Each path below is one point turned by a fixed rotation once a step. After each direction that follows a path, write how fast that rotation turns it, in degrees a step (0 if it stays still).
Each turn is a multiple of 5 degrees from 10 to 175, or 0.
Each row of a path follows its step; steps can be skipped.
Path 1:
step 1: -0.610  3.542 -0.224 -1.385 -1.041 -1.762  3.431  1.882  2.376 -1.366  1.272  0.718 -1.738  0.302 -1.877 -0.711  0.979  2.986 -2.920 -3.651 -1.224 -0.671 -0.207  2.891 -1.553  0.364  1.718  0.056  2.613 -0.780 -1.718  2.133  2.219 -3.178 -3.354  0.971 -2.230  3.466 -1.802  1.251  0.182 -0.791
step 3:  1.442 -1.502 -3.569 -2.931  1.898 -0.889  1.147 -3.029 -2.963 -3.244 -0.357  1.917 -1.139  3.140  0.280 -0.419 -1.308  1.409 -2.939 -2.100  0.772 -0.778  1.693 -1.200  3.395 -3.169  0.894  0.900  0.905  0.394 -3.655 -1.414 -0.036  2.969  2.799  0.175  0.816  0.315 -0.322  0.738 -2.620 -0.613
step 6: -0.452 -1.154 -1.985 -1.668  1.180 -1.447 -1.253 -0.006 -0.179 -2.127 -0.843  3.284  0.975  2.859  1.702  0.267  4.485  3.200 -4.105 -0.133  0.139 -0.274 -2.155  2.032 -2.975  0.782 -0.134 -2.116 -4.301  0.364 -0.811 -1.030 -0.019 -1.431 -1.527 -0.925  1.942  1.764 -2.637  2.093  2.593 -1.327
step 7: -3.357  1.245 -0.530 -2.979  0.565 -1.098  2.951  0.485  0.076 -1.097 -1.476 -0.114  0.236  3.830 -0.994  2.491 -0.898 -0.295 -0.331  1.767  2.565 -0.638 -1.260  0.233  2.014  2.414  0.096 -3.149 -1.286 -3.470 -3.411  2.821  0.351  4.283  2.064  0.470  2.353  1.494 -2.502  1.168  0.091  0.887
step 14:  1.644 -4.340 -0.043 -0.477 -1.695 -2.134 -0.074 -0.845 -1.378 -0.775  2.423  1.212 -1.627  1.433 -0.572 -0.855  0.453 -2.150 -1.460  0.911  2.433 -3.455 -1.811 -1.073  5.284  0.686  1.865 -1.095 -1.698  2.036 -2.994  3.410  1.485 -0.091  0.720 -3.242 -2.560  0.526 -0.316  2.111 -1.631 -0.378
step 17: -0.792  0.645  0.789  0.423 -0.467 -1.334  0.716 -0.362  1.414 -4.058  1.262  1.761 -2.366 -3.566 -0.537 -1.504  2.069  1.729 -2.608 -2.177  0.002 -2.387 -1.759  2.464 -1.750 -0.103  0.845  2.585  0.436 -2.604 -1.646  1.621  0.310 -3.067 -2.971 -3.062 -1.046  3.221  0.968  2.009  3.581  0.546
step 24: -1.687  1.040  0.202  0.457 -1.234  1.059 -1.490  0.823  3.464 -3.820 -2.431  1.988  2.432  2.075 -1.479 -0.762  2.400  1.819 -2.215 -1.683  0.036  2.215  0.069  0.959  2.000 -0.298  1.204 -0.641  0.264 -2.732 -3.145 -2.088 -2.659  2.083  0.606  3.460 -1.614  4.883 -0.947  0.627  1.097  1.178
step 28: -2.776  0.530 -3.082 -3.378  0.291  0.059 -1.146 -2.470  3.601 -3.404 -3.192 -0.577 -2.292 -2.038 -1.612 -0.363  0.904 -3.162 -1.549 -1.642  0.306  0.561  1.255 -1.184 -1.900 -3.056  0.920 -2.968  2.022 -1.451 -0.281  2.519 -0.716 -0.275 -0.688 -0.678  1.981  2.903  0.363  0.632  3.130  1.126
 1.812  0.645 -0.272  0.852 -0.439  0.153  0.903  0.798 -0.236  0.693  0.677  0.377 -1.044 -1.426 -0.788 -0.144  0.085  0.153  0.050 -0.381 -0.425 -0.561 -0.731  0.104 -0.410  0.213 -0.423  0.223 -0.292  0.172 -0.611 -0.410 -0.624  0.625 -0.001 -0.117  0.726 -0.062  0.220  0.393 -0.010  1.574 => 85
 0.557  1.272  0.850 -0.350 -0.832  0.178  0.815 -1.131 -0.737 -0.259  0.127  0.229  0.069  0.330  0.001 -1.131 -1.093 -0.135  0.426 -0.351  0.228 -0.142 -0.157  0.371  0.067 -0.326  0.721  0.940 -0.975  0.216  0.459  0.747 -0.163 -1.077 -0.327 -0.949 -0.980  0.112  1.246 -0.195 -0.299 -0.035 => 20
-0.613  0.040 -0.505  0.103 -0.964 -0.597 -0.407 -1.043 -0.018  0.074  0.042  0.474 -0.608  0.235 -0.940  1.086 -0.087 -1.803  1.269  0.097  0.543 -1.552 -0.489 -0.245  0.225  0.543  0.687 -0.710  0.319 -0.232  0.280  0.115 -0.780  0.790 -0.405 -0.045  0.265 -0.221  0.294 -0.592  0.171 -0.241 => 155
 0.280 -0.002  0.252 -0.636  0.352  0.018 -0.593  0.807 -0.219  0.820 -1.693  0.888  0.213 -0.494  0.558  0.273 -0.051  0.128  0.196 -0.272  0.621 -0.898 -0.167  0.648 -1.597 -0.866 -0.269 -0.018  0.602 -0.787  1.259  0.576  0.224 -0.043 -0.689 -1.199  0.452  0.554 -0.186  0.240  0.203  0.124 => 65
-0.138  0.198 -0.520 -0.041  0.601 -0.727 -1.269  1.547 -0.968 -0.278  0.600 -0.142 -0.258 -0.596 -0.339  0.636  0.036 -0.013  0.527  0.124  0.561 -0.352  0.185  0.477 -0.122  1.009  0.291  0.214 -0.773  1.215 -0.865 -0.225  0.298 -1.600 -1.064 -0.373 -0.351  0.407 -0.071  0.107 -0.326 -0.690 => 90
 0.337  0.415  0.657  0.249 -0.330 -0.005  0.586  0.981  0.786 -0.539 -0.489  1.331 -0.116  1.152 -0.325 -0.271 -0.199  0.540  0.589  0.185  0.015  0.111 -0.573  0.369 -0.936 -0.143  1.468  0.411  0.012  0.165 -0.472 -0.891  0.231  0.286  0.048  0.922  0.916 -0.565 -0.519 -0.327 -1.035 -1.309 => 125
